One turn moves each row of this set onto another row. After a few examples, where does it send each row asked below?
vipi: 16 -4 -23 28 -10 5 21 -23 0 -34 -7 -24 24 5 -15
toz: 9 4 -20 -14 -49 -9 -13 5 32 -23 -1 -12 -3 8 -16
rufo: 20 -7 -14 29 -6 15 42 -9 -1 -32 1 -26 17 8 -6
tilo: 6 -9 10 39 -7 28 8 17 20 -18 9 15 -7 -6 -7
mifeb: -3 0 29 -35 20 23 6 19 1 10 0 6 -5 0 -5
pep: 12 27 -32 -8 -6 -16 18 -11 -32 -11 -19 -11 28 3 28
Bezo: 3 -5 -17 -5 13 -41 4 -10 -6 -26 7 -14 31 -9 -32
Zegug: 2 5 12 -6 7 -22 -15 -31 6 26 19 -21 -9 -6 -1
Naro: -5 47 36 -3 -19 -1 0 -34 8 4 8 1 8 4 8
gigud: 6 9 9 -19 -54 -3 -1 -22 -3 9 -2 -26 -2 -10 6
Nini: 10 2 11 33 -12 28 26 28 12 -17 5 26 -2 2 -5
Tuvor: 20 1 -22 28 -12 8 33 -7 -6 -43 2 -23 18 -3 -9
rad: 6 3 -2 -7 -8 -9 41 0 10 38 30 20 24 8 -15
muviv: 12 21 24 -19 -8 28 13 12 9 -38 30 31 22 2 -10
Goruv: 27 4 -22 -36 8 -11 26 -13 -1 -39 30 10 -16 -4 12
tedi: 5 20 -1 -1 -1 -12 6 29 -21 7 -9 32 9 13 38
gizor: 26 -10 1 -19 -14 -22 -26 -8 2 -4 21 -27 -23 2 -13
nevu: -3 42 8 -1 -15 -7 -8 -5 43 -31 6 19 2 22 -13
gunep: 4 -2 -24 -10 -13 -6 7 -2 16 -55 25 4 20 -28 -7
nize: 18 21 -25 -5 3 -18 23 -12 -31 -25 -14 -13 27 17 28
volon: -1 16 -10 -40 12 -20 -1 19 -7 24 -4 -19 31 0 -6
vok: 7 24 12 -3 -4 7 -12 30 -14 13 -7 32 2 11 29
zakad: 2 -13 -22 -18 -8 -39 20 -14 -3 6 25 32 -3 -15 10
Sasuk: 1 -18 24 -3 19 2 9 -8 4 -40 14 9 -3 -8 -33
Robav: 18 29 -23 -15 -2 -13 2 -12 -35 -5 -21 -13 32 19 17
tuzo: 2 20 9 -7 23 -8 -11 -24 31 16 11 -1 -2 30 -19
bot: 7 -8 8 35 -8 17 26 34 12 -1 4 22 0 1 4
Vapel: 24 1 1 -22 2 -7 -20 -1 24 -9 11 -8 -15 37 -30
sus: 32 22 -3 -26 3 17 46 4 13 -11 37 -5 8 19 -13
Sasif: -12 -6 -33 -27 -26 -14 17 -18 -2 3 0 -2 42 -21 8
Nered: -2 28 3 -3 -5 4 7 23 -17 15 -13 37 8 10 29
kem: -3 21 19 -36 -17 21 22 -4 -8 20 6 22 41 8 2

bot turns into -> tedi
vok turns into -> Robav
Naro turns into -> gigud
Now these:
tuzo turns into -> Zegug
Nini turns into -> Nered
gunep turns into -> muviv
Goruv turns into -> sus
Bezo turns into -> Sasuk

One turn moves each row of this set onto another row. After a few examples, where does it send each row asked below?
gisap: 1 -17 -6 -21 -14 -8 -23 21 -14 21 27 10 -22
rore: 13 9 -7 16 -10 -13 2 51 15 -3 -13 8 14
rasok: -47 1 -2 -1 -29 21 2 -25 -4 -5 -20 -6 16
filu: -32 8 15 -4 -17 -12 -11 15 14 16 2 -31 -29
darof: -33 15 6 -10 43 5 -6 8 -16 24 -10 8 8
lav: -26 6 7 5 -29 20 7 -17 -11 15 -16 -21 27
kame: 22 0 4 2 10 -3 0 -49 1 -21 5 -3 -6
Tur: 35 14 -13 -2 -3 5 4 15 -3 18 -12 10 30
vezeg: -4 5 10 -16 -24 6 -19 -42 -16 7 20 -2 17
mebi: 24 2 1 12 5 -29 -1 37 25 -10 10 12 7
Volep: -11 6 6 -13 1 -1 10 29 -6 9 -13 46 25
fabi: -4 33 -8 -13 8 -18 16 32 7 -11 -23 24 10
lemob: 21 -39 9 0 -2 26 -16 -4 -12 -15 -3 -8 -12
puz: 10 -1 1 -6 -44 12 -18 -16 -1 13 -8 11 -28
zela: -7 -3 4 -5 -26 1 -21 0 4 20 2 6 -48
met: -9 -22 26 5 5 1 0 2 14 -15 0 -50 5
Gekit: -5 16 27 -2 -3 -7 4 48 -11 -29 -15 2 1
Nuf: -10 -6 -2 -7 0 -24 10 -50 4 2 23 7 15
fuvim: -31 -1 0 14 3 11 8 -23 -3 -35 -25 2 -24
Leli: -7 -15 -1 -19 8 -13 8 23 0 -10 27 34 35
rut: 21 -5 11 -2 0 -22 -24 36 9 2 22 18 17
Ged: 9 2 -4 0 -13 -12 6 37 -4 -46 10 9 -10
Doz: -10 -7 10 9 16 -16 17 37 9 10 -17 -25 -23
memun: 6 3 6 -1 -17 -7 -20 52 -1 10 0 15 25
tifil: 26 9 -1 2 1 -19 14 8 18 17 22 -5 40
soze: -16 4 45 0 -19 -14 4 37 -2 -2 5 26 8
bas: -50 0 15 -11 -11 3 -18 -28 -10 -15 13 3 -2
saku: 1 11 -35 3 2 -11 23 -36 1 -20 -8 -3 0
kis: 4 -38 1 2 3 18 -18 8 -6 -4 2 -1 -38
Luket: -19 -27 13 3 13 4 -3 21 6 -8 2 -42 -19
zof: -26 1 4 0 0 -7 -9 -40 2 -33 8 11 -27
Nuz: 29 -1 8 -1 10 5 3 14 -1 19 6 4 48
nov: -19 20 -38 -7 31 10 3 11 -18 -2 -7 0 -6
Keta: -26 -2 2 -5 -24 -12 1 38 0 38 -3 -6 -12
sufa: -32 1 -3 -2 26 -11 5 -11 10 30 25 22 3
Vivat: -27 1 5 15 1 10 21 -31 14 -26 -32 -6 -3
Nolib: -28 -5 18 -13 4 3 -2 -29 -21 18 -8 2 36
luse: -21 5 -47 2 17 -4 14 -5 6 3 26 15 -10
Dulov: -2 -9 14 0 -29 -20 7 25 5 -19 30 31 -3
pepa: -18 20 19 -1 -34 -13 -1 -7 23 14 -7 -32 -12
rus: 33 27 -21 2 -9 -12 13 10 16 12 4 1 26
Lemom: -8 -1 10 -8 14 -1 -5 -49 8 -34 -2 3 -11
nado: -56 -5 11 5 -8 18 -3 -12 -13 -16 -21 -4 0
Lita: -25 -1 4 -25 -16 10 -25 -40 -12 -16 11 4 9
bup: 0 3 2 23 2 10 27 -26 8 -13 -31 -21 4
takos: -12 12 -15 -3 4 13 14 -16 -26 -5 -43 -9 18
Turoz: 1 15 -17 -17 14 -31 15 25 12 -29 17 13 19
Zor: 19 -21 -2 -8 26 -17 -7 23 -2 -6 13 -8 -31

Doz turns into -> Zor
sufa turns into -> darof
filu turns into -> Luket
Now these:
saku turns into -> Nuf
pepa turns into -> met
rut turns into -> memun
Nuz turns into -> Tur
soze turns into -> Gekit
Lemom turns into -> Lita
fuvim turns into -> zof
kame turns into -> vezeg
Volep turns into -> fabi

One turn moves each row of this set onto another row. After a few examples, where does it send each row asked below?
zuki: -9 42 8 -40 -41 38 -17 -25 -1 -1 -25 -20 25 -41 -23 4 46 23 4 5 -26 -18
 24 50 1 56 22 14 54 16 80 -7 18 30 8 12 -24 -11 -36 6 -3 -6 23
nubun: 7 58 -16 -35 -29 34 -16 -36 -51 18 -15 16 19 -28 -1 27 57 30 0 48 -57
 -41 -9 -5 1 -5 10 28 -3 17 54 7 1 23 7 -11 -21 1 -35 15 29 -35 4
vipep: 5 57 -14 -16 -43 55 -32 -29 -33 45 -1 -2 24 -46 5 31 64 22 -17 17 -38
 -53 -1 16 -3 22 1 9 5 0 62 20 14 19 4 -8 -20 6 -29 10 33 -42 19
doki: 7 12 3 -13 -16 20 -18 -28 -12 -11 -36 0 21 -11 15 -27 31 22 -31 51 -33
 15 -8 12 0 11 40 10 -24 -9 39 -10 5 54 -3 -32 5 -5 -11 32 -10 -23 38
Voku: 28 4 14 -32 -14 20 -30 -13 -19 27 1 -25 -5 -52 41 -43 23 17 -29 5 -28 -1
 -29 59 -5 -10 20 5 53 33 59 -10 7 21 13 -6 8 11 -35 38 29 -25 31
nusaf: 33 -16 5 5 -23 20 -31 -58 11 2 16 -25 23 -34 18 -29 23 -12 2 23 -45 -3
 -31 5 -6 21 35 42 30 17 49 -5 30 -15 12 -9 11 5 11 45 21 -11 20
lede: 6 37 13 -33 -30 24 -18 -12 -4 14 -27 -25 15 -46 -26 -15 33 18 25 9 -24
 -10 21 61 15 47 25 28 38 13 65 -2 28 17 7 8 -41 -22 -47 -2 18 -11 17
vitu: -19 6 -1 -2 -48 48 -84 -25 -63 25 -48 17 29 -29 16 -19 22 10 -1 -10 -53
 -32 -41 40 -17 14 40 33 -7 -3 44 -13 16 18 -9 -16 -7 -48 -29 25 6 -33
 36
Dopal: -8 47 0 -23 -44 55 -50 -12 -15 48 4 -5 20 -54 10 22 78 28 -22 -2 -22 -52
 -9 27 -1 39 3 11 24 -1 62 21 22 27 -1 -19 -9 -7 -16 -4 4 -42 37
dinu: 10 17 -5 -14 -20 11 -13 -29 -38 22 -25 8 23 -56 42 40 54 28 21 43 -26 -3
 -53 10 1 25 -5 41 33 18 48 -30 15 -8 9 0 3 -20 -44 -5 16 -38 39
Ren: 13 41 7 27 -37 15 -33 -22 -37 15 -21 14 22 -23 4 -30 45 -14 -12 7 -27
 -61 -25 28 3 39 39 67 10 8 49 -19 -33 40 -5 -22 22 -33 -12 55 -11 9 1
Reso: -21 9 -22 -8 -17 -3 -24 -42 -15 29 1 -1 35 -36 6 -4 43 18 -18 42 -39 -21
 -8 59 27 49 27 67 19 -30 13 -17 36 7 9 4 -14 0 -25 20 10 -16 23
Lag: -15 7 -8 -6 -51 45 -83 -18 -62 27 -44 16 24 -31 13 -18 23 12 2 -14 -36
 -32 -41 25 -26 21 33 30 -8 5 64 -9 14 13 -16 -28 -10 -45 -10 15 2 -26
 48
fus: 36 -7 -4 -2 -27 24 -31 -42 12 15 17 -30 13 -45 34 -29 13 -8 -2 19 -41 -1
 -36 -10 -9 21 30 47 27 24 55 -3 16 -10 19 -13 4 0 9 48 27 -13 8
gakeb: 23 23 23 -27 -12 24 -37 -13 -33 19 -18 -12 1 -19 1 21 61 13 14 -11 -12
 -36 -12 1 -7 3 47 40 49 42 56 -26 -24 -7 -15 -3 11 -39 -20 22 29 -52 5
Zaduz: 23 18 32 -33 -10 25 -34 -17 -30 24 -11 -17 -4 -15 -4 9 62 10 17 -3 -8
 -33 -20 7 -2 16 46 42 55 36 41 -24 -14 -7 -13 5 8 -28 -26 22 24 -64 -2
tum: 11 7 17 -27 -16 20 -3 -23 -21 -14 -38 -2 18 -14 22 -14 30 20 -21 51 -34
 15 -11 22 3 6 31 20 -22 -21 42 -2 -1 55 2 -26 -4 -10 -18 35 -11 -24 23
vas: -7 9 -38 -12 -19 2 -19 -8 -27 10 -18 -17 27 -51 -8 43 59 12 -11 14 -40
 -36 -3 14 8 17 44 55 29 1 32 -34 -3 -24 -14 -21 1 -26 5 -15 29 -7 27
Mamav: 2 5 2 -50 -12 22 -14 -40 -41 24 -45 -42 20 -36 55 -45 60 -1 5 31 -31 -13
 -21 41 -10 -16 3 26 54 23 47 -18 -8 29 3 2 17 2 -30 37 -7 -4 38
latov: 24 -24 11 8 -21 22 -34 -62 16 10 10 -21 20 -29 1 -33 31 -7 5 23 -44 -11
 -22 -6 -13 22 35 33 25 14 50 -8 29 -17 14 -14 11 4 4 38 22 -6 22
sen: -7 8 -6 -8 -42 46 -91 -11 -61 22 -44 19 10 -34 10 -12 23 4 10 -5 -32 -26
 -37 23 -27 26 27 28 -5 6 58 -13 18 20 -9 -33 -15 -40 -4 8 4 -25 56
Deve: 32 19 24 -23 -7 9 -27 -16 -7 32 14 -22 -3 -57 37 -40 11 21 -32 8 -22 6
 -17 61 -1 -3 29 11 54 20 56 -5 12 15 8 -3 10 5 -33 28 29 -33 29
Rivu: 25 -22 5 -37 -1 3 -13 -25 -46 15 -46 -18 17 -44 13 29 42 41 9 0 -14 -2
 -14 14 8 -14 30 48 13 -29 76 -14 15 8 6 -7 10 -8 -20 25 13 -44 44
Zel: 6 63 -10 -27 -34 47 -29 -41 -39 34 -9 10 26 -30 15 26 62 29 -9 38 -50
 -45 -2 7 -5 10 5 17 0 16 60 14 2 16 9 -9 -23 11 -39 5 31 -35 13
feli: 2 12 14 3 -44 5 -48 -21 -32 28 -1 7 31 -17 -4 -39 36 -17 -36 -12 -55 -56
 -23 44 4 40 50 41 18 -14 46 -16 -1 42 -11 -34 28 -41 -12 41 -2 -2 2
Rer: 5 4 -23 -4 -24 15 -46 -51 -37 41 -4 -18 20 -26 3 10 62 31 -7 -28 -33 -26
 -12 0 -12 -3 46 40 53 27 75 -22 23 0 -15 -5 11 17 5 24 1 -34 69
ziki: 10 12 10 -47 -10 12 -26 -32 -33 21 -29 -36 18 -41 49 -49 48 -1 0 16 -36
 -3 -28 44 -5 -25 4 11 63 31 52 -14 -11 27 10 1 15 0 -27 48 6 -3 33
Vamov: 3 2 1 -32 1 4 -23 -9 -43 27 -42 -9 26 -32 17 -21 44 31 5 18 -53 11 -40
 31 21 -2 79 48 31 11 52 -36 -4 16 -11 13 -1 -4 -13 16 -19 16 26
bebe: 22 5 12 -42 -9 21 -28 -24 -27 21 -12 -24 8 -52 42 -48 31 8 -9 7 -32 -3
 -31 58 -9 -10 17 0 66 23 59 -8 -4 22 12 -8 20 10 -36 45 22 -21 33
zulil: -6 37 14 -35 -32 28 -21 -14 -3 7 -22 -19 11 -42 -19 -3 36 22 19 1 -29
 -14 24 63 11 49 17 22 47 9 74 -2 21 24 10 16 -40 -18 -45 -2 8 -16 14
Forav: 3 -3 13 11 -53 -10 -50 -32 -29 40 0 7 25 -15 -8 -28 39 -14 -40 -5 -64
 -48 -37 43 -10 29 52 38 11 -12 50 -10 17 40 -6 -38 25 -30 -14 40 -2 -6
 14
desiz: 8 22 6 25 -62 8 -15 -30 -31 15 -54 -13 25 -27 2 16 39 20 -1 14 -57 -40
 10 -9 16 8 18 70 30 -14 59 -24 0 14 -8 -25 15 -13 1 -7 -22 1 19
mugez: 17 39 -3 34 -30 10 -31 -14 -40 14 -27 12 25 -17 8 -20 50 -4 -1 -2 -17
 -43 -18 11 8 39 35 67 22 16 42 -30 -47 30 -3 -16 19 -28 -18 47 3 16 11
bobak: 2 22 4 17 -40 12 -37 -18 -27 22 -5 10 28 -24 -4 -35 34 -20 -30 -4 -44
 -53 -24 39 -2 41 47 58 10 -4 52 -15 -19 51 -8 -33 32 -35 -4 46 0 9 4
fup: 3 11 4 -25 -33 -1 -20 27 -23 1 -20 -12 -13 -23 7 -2 -7 23 -1 2 -27 -12
 -32 27 -2 17 7 50 29 -1 57 -12 -11 27 -14 -36 -4 -24 -31 14 -27 -55 44
Nor: -8 5 -39 -1 -64 16 -21 -43 -50 33 -24 1 18 -47 45 -19 76 7 -8 5 -33 -35
 12 28 -2 24 13 50 44 15 28 -16 25 19 18 -13 -12 -17 -15 18 20 37 30
kubu: -3 53 -1 -11 -45 51 -41 -27 -19 42 7 -10 22 -56 3 30 70 27 -24 10 -24
 -49 -1 16 -11 36 7 12 15 -3 64 26 18 28 5 -16 -9 -2 -21 7 20 -46 26
kar: -17 -24 -13 -3 -39 10 18 -27 -51 8 -23 0 -4 -38 16 -9 29 16 9 0 -36 -1
 -21 32 13 32 46 50 35 -15 28 -34 -8 35 19 -26 11 -5 -13 -9 -13 -1 51
Pizu: -6 6 -43 -7 -69 5 -34 -27 -45 37 -26 1 13 -43 40 -19 69 19 -8 -1 -36 -40
 14 22 -12 21 4 56 47 14 40 -10 40 23 11 -13 -20 -26 -23 16 20 31 30

kubu turns into -> Voku
ziki turns into -> Ren
Now these:
Reso turns into -> Rer
nusaf turns into -> Lag
vitu turns into -> zuki
Vamov turns into -> desiz
Nor turns into -> gakeb
lede turns into -> latov
Pizu turns into -> Zaduz
mugez turns into -> nubun
bobak turns into -> vipep
vas turns into -> Rivu
Deve turns into -> Forav

One turn moves each row of this set onto another row. After a few examples, where does it send each row asked below?
Nobas: -2 -19 -22 34 -9 10 16 -27 -2 23 33 -28 2 -22 17 -9 -6 21 -39 4 1 -9 13
 -36 21 -2 -21 22 16 -23 19 -9 -18 7
tak: -31 9 -4 13 -6 15 -18 24 47 12 -12 0 -9 -19 19 -6 -10 9 -35 -3 21 15 52
 -20 -4 5 38 6 30 8 0 21 3 -7
mag: -1 -5 -21 7 28 11 12 34 23 -8 36 -11 5 -23 9 -62 -7 16 5 12 14 13 11 -41
 16 7 -9 16 25 -33 30 -17 4 -5
kunes: -14 4 -11 -38 7 14 19 5 -11 24 -2 23 -19 0 11 -7 -15 -27 -11 12 2 -10 35
 -17 2 -8 14 33 8 9 11 -30 -1 -49
lufu: -1 -14 -30 25 -31 2 4 -4 -32 -11 17 -4 -4 -18 -4 23 -16 8 -4 11 -8 22 21
 -19 11 4 -10 -10 40 -25 -20 28 -5 32
Puvef: -15 23 -23 17 -4 5 -24 39 17 6 20 -15 0 -10 -9 -25 -44 -5 -9 33 11 -8 38
 -22 4 20 -1 32 21 -37 -22 -10 -20 19
Nager: 2 7 15 4 -7 2 5 55 -5 0 2 12 2 30 -27 -19 3 1 -2 -26 6 12 17 4 -1 14 29
 -6 23 30 43 -11 24 4
Nake: -57 3 6 20 -16 6 5 53 10 9 18 23 -7 -12 -20 -25 -21 13 -14 6 3 -18 29
 -28 2 -3 9 30 8 24 36 1 14 -19
paras: -3 22 22 -2 21 12 17 2 3 -2 -27 -5 -18 25 -4 -15 -35 16 -12 9 13 -11 -11
 -3 19 6 20 -22 46 17 -14 -17 14 33
visi: 10 5 -54 -3 -18 3 -7 2 -22 15 -6 -4 -10 -8 -7 -39 -26 44 34 22 -6 8 10
 -46 11 -13 26 5 21 -32 0 -12 9 15
mokam: 0 6 -1 20 2 18 -23 29 2 1 9 2 3 -7 0 -22 -16 -67 4 12 0 -7 13 -25 9 11
 12 49 10 -6 23 -31 7 -4
vigaf: -21 3 0 -12 -13 -20 2 -24 -14 26 15 -4 -10 20 6 13 -17 52 -19 19 13 0 0
 -32 14 -20 14 -2 1 7 -11 -19 -15 27
vivaz: 25 -17 -24 -17 -16 9 22 4 -1 2 18 19 -21 -4 -26 -7 -28 13 -38 -20 -7 4
 15 6 -1 21 -1 -34 30 5 46 -33 17 -5
dutag: 1 10 -14 -9 -17 0 -8 -14 1 10 -4 15 -4 37 -3 -11 26 5 -1 -23 5 -16 18 -2
 10 28 13 -22 -33 17 -20 -23 -12 -2
genat: -36 4 -19 26 -22 -2 -22 10 27 9 -7 -5 -2 -8 -12 0 9 6 -40 -20 10 -10 2
 -11 32 -25 12 -22 14 -50 2 21 -5 10
tegi: 9 4 -2 1 -14 7 -47 29 -22 14 -25 -14 1 -16 1 -36 -12 4 11 -7 -8 7 14 -48
 -6 -6 -11 1 39 -16 -21 12 -29 9
ded: 6 -12 3 -24 -8 30 -13 10 15 12 6 -6 -18 3 -29 -28 5 -15 -6 -27 -10 -35 4
 -32 -4 3 -9 -11 -15 22 27 -22 -5 -34
Piv: -23 -18 3 46 1 -13 -22 -19 -11 -6 17 37 -1 -25 -14 -24 -9 15 7 5 -45 8
 -4 -3 30 -2 8 -3 41 1 -2 12 2 16
Bugo: -22 -10 -49 29 -32 14 -32 3 21 -12 26 8 -7 -28 -2 8 -13 -6 -7 7 9 19 32
 -46 0 -9 17 9 1 -11 16 11 24 30
tosad: -2 2 -24 39 -20 12 33 -37 -3 11 -11 0 -20 1 14 -25 -15 24 -7 -4 -43 0 7
 1 34 31 21 2 23 0 -16 -12 18 2
tediz: -23 0 21 19 10 23 11 -4 -19 -24 20 31 -12 -39 -5 -7 -39 5 -11 -3 -23 -13
 13 -2 16 22 28 -14 9 -2 -21 -38 32 -1
fif: -12 -22 -16 -9 2 -11 -2 43 29 -43 43 33 3 -9 7 -35 0 -8 10 -2 3 1 14 -39
 3 -13 13 -12 5 32 12 3 0 -3
nurem: 11 -5 -17 -8 -34 1 22 25 5 -24 12 -1 -16 -12 -27 -19 -9 21 -8 -11 4 23 2
 -20 -31 13 18 20 50 21 27 9 -23 -33
zekem: 19 -12 18 -10 -35 -13 -6 35 -19 25 -7 8 -6 -34 -24 -10 -22 18 8 3 -17
 -23 -22 -25 14 -13 23 -19 12 -25 -10 -27 -11 18
rado: 14 -8 -3 11 1 16 6 6 8 -33 -10 14 -6 8 8 -20 -15 -54 -11 -9 0 -44 0 -20
 13 2 -1 -21 22 38 -12 -4 -11 7
fuf: 4 12 -22 2 -1 -24 -21 -26 7 -11 7 43 -2 -11 -13 -41 -5 8 -2 22 16 -11 -5
 2 15 24 -2 -34 -13 -33 3 -41 -9 10
Sode: -47 -5 -17 4 14 12 -18 4 2 1 7 -6 -14 0 -7 -21 -11 -13 -10 -5 6 26 -9
 -31 35 12 10 38 33 -19 -15 -18 -22 -53
vil: 8 10 10 9 -6 4 14 -23 26 -27 -18 -6 -14 -1 10 -36 -1 2 -27 -13 -7 14 -11
 7 16 21 26 -48 7 3 17 -25 27 -20
Nim: 11 -9 -17 -7 6 -19 0 -32 -27 -8 4 12 3 1 0 -12 -7 15 29 28 0 11 -5 -3 35
 -12 51 -25 18 -9 -19 -16 -12 -12
fon: 7 30 -26 -9 1 19 -1 -14 2 -44 15 14 -3 -9 -14 -24 -5 -1 -18 -1 21 -37 40
 -1 -36 5 17 -15 -8 -15 -2 -6 -14 -12

nurem turns into -> fon
Nager turns into -> dutag
Now these:
Puvef turns into -> Nake
fif turns into -> rado
kunes turns into -> vivaz

